Each row is where one point has got to under a steady rotation. How many ticks took it there?
The counts run from 0 to 170.
[102  89 159 148 149 116  97 145 148 146  98 123 172 110 101 141 142 103
 124 195 152 126 113 138 138 110 143 131 106 168  97  83 128 118 182 137]
120
[139 127 144  91 114  99 190 140 133 169 161 128 145  73 101 115 126 119
 126 132 159 109 153 111  82 157  71 116 117 150 129 141 105 123 103 123]
43
[147 101 150 179 120  80 127 139 131 153  99 128 199 113 106 123 120 114
 145 136 145 135 107 149 145 115  97  89  65 147 160 129 110 115 151 166]
81
[ 81 111 155 102 141 156 117  97 119 157 154 146 168 126  85 125 110 119
 150  94 144 165 119 102 180 117 128 154 119 156 179 125 114 117 138 175]
37
[112 117 121 126 182 170  94 107 118 133 137 175 134 169 159 109 147 122
 164 157  85 123 135  99 128 120 147 120 119 129 109 105 148  54 128 142]
16
[109 123 124  94 159 132  94  99  96 147 166 172 140 147 150 125 166 135
 149 148 101 106 121 106 130 155 160 138 144 148 115 106 132  60 137  88]
56
[130  92 128 146 103 123 142 142 152 146 115 161 121 104  75 146 164  97
 145 141 122  95 134 122 144 170 105 142 157  76 101  98 157 112 120  76]
22
[150  97 128  90 152  88 128 110 112 180 103 180 169 135 149 135 108 146
  83 135 137 101 110 107 149 116 147  70 136 149 128 151 142  97 144 132]
99
[142 150 141 154 132 123 153 147 113 190 126  98 126 111 106 213 159 145
 107 121 132 158 125 131 149 136 118  69 137 173 141 137 140 130 145 104]
116
[151 145 145 146 118 106 126 139 131 163 134 135 138  80 122 111 128  91
 169 196 163 123 150 102 122  97 159 102 137 107  75  88 147 145 112 155]
5
[124 106 142 162 119 113 144 157 153 127 141 112 109 116 153 106 123 119
 113 178 133 123 124 150  68 116  78 120 134 145  52 123 102 111  94 120]
86
[118 126 120  92  80 110 168 131 120 144  96 172 164 121  91 114  87 141
  73 162 172 112 114 137 160 128 112 131 153  98 138 134 123 150 120 123]
25
[ 80  88 140 141 172 135 108 138 152 140 115 134 159 149 136 141  96 140
  79 148 146 157  92 153 155  98 103 155 125 184 125 139 113 119 161 160]
162
[152 123 156 157  94  76 155 127 127 171 178 143 134 125 104 131 134 124
 130  96 128 141 133 119 120 142  80  83 145 155 108 155  97 101  78 122]
1
[167  71 103 165 146 141 121 137 165 138  41 132 123 115 140 124 126 110
 137 115 108 114 135 125 119 118 113 106  94  75 102 120 151  98 139 138]
103
[103 150 109  71  89 141 165 132 103 129  91 152 164 112 106 101  89 135
  95 182 148 112 140 131 139 132 130 135 146  75 155 107 123 139 131 130]
26
[131 100  97 135 154 170 166  99 154 144 103 143  81 126 124 130  98 117
 144  53 114 155 134 120 140 137  82 153 122  93 145 163 129 107 109 152]
146
[ 90  90 156  95 157 133 119 132 140 155 118 113 155  85  87 159 155 112
 124 174 154 118 140 127 132 135 138 153 121 169 112  83 145 127 183 125]
119
[106 123 164 136 138 134 132 121 115 186 161 116 134 125  87 206 133 140
 107 102 142 165 123 124 174 116 131 103 164 188 123 135 127 126 141 123]
76
[149  78  99 109 157 156 121 124 144 138  45 140 130  97 130 105 131 104
 149 138 113 106 154 101 114 120 128 106  85  79 113 107 154 101 150 143]
102
[121 200 118 125 120 184 147 116  76 136 129 116 123 127 101 134 151 137
 172 142 112 164 163 107 133 144 156 100 122 101 158  93 125 114 123 123]
113
[163  76 101 179 133 129 143 135 169 144  52 124 105 126 136 140 104 117
 102  93 117 138 128 146 141 114  90 104 112  91 111 148 136 117 128 136]
104
[147 140  91 176 151 114 119 120 119 127 121 119 112 108 187 127 145 120
 111 157 134 149  92 177  93 162 127 165 118 144  84 105 124 109 172  84]
11
[134 115 141  92 117 109 176 146 129 156 151 118 139  63 108 104 134 104
 128 170 150  97 163 110  65 146  97 127 123 136  93 105 113 129  99 128]
44
[118 145 120 102 168 169 173 143 106 158  98  70 121  82 120 183 140 134
 100 153 142 135 138 131 105 156 108 118 116 155 149 130 146 153 175 113]
158
[128 100 156 168 131  99 101 127 126 147 110 134 206 116  90 119 144 102
 168 155 142 132 119 130 148 118 125 103  79 144 138  92 119 113 162 165]
80
[137 165 126 165 115 111  99 127 101 163 152 153 151 103 154 140 124 107
 159 134 146 148  76 101 175  95 149 105 160  95 151 159 154 152  99 146]
133
[155 157 110 117 119 123 106 111  85 153 124 117 142  53 140 139 160 100
 152 119 141 111  94 114 114 180 138 152 129  96 155 107 141 138 162  85]
136
[133 164 106 104 141 132 124 102  85 153 179 144 141  89 145 148 170 127
 136 103 137 122  92  99 126 194 118 165 149 126 168 141 140 120 137  77]
95
[116 120 133 178 109 121 137 151 148 128 157 121 115 146 150 112 125 126
 106 133 106 142 104 138  90 128  47 112 138 153  93 164  95  99  74 120]
127
[146 165 121 129 148 146 183 147 114 163  97  84 131  97 126 192 127 147
  90 141 138 144 131 129 127 142 107  85 116 143 165 148 143 151 156 126]
157
[103 117 120 136 149 163 145 135 131 107 110 115 154 114 131  71 117 114
 149 138 126 132 121 128  84 143  55 158  68 124 164 128 104 108 136 166]
124
[ 82 108 131 118 144 191  93 119 118 137 129  85  90 110 113 165 148 140
 114 131 100 163 139 127 106 132 135 157 160 148  82  89  98 113 153  92]
33
[112 115 115 160 128 154 136 143 135 107 120 106 135 121 134  84 140 113
 164 145 101 125 121 132  68 150  59 153  70 129 122 109  94  90 120 136]
125
[139 117 125 122 141 116 180 143 126 147 108 107 160  83 117  99 119 119
 123 123 145 122 121 130  80 154  45 123  77 139 170 153 109 119 127 162]
83
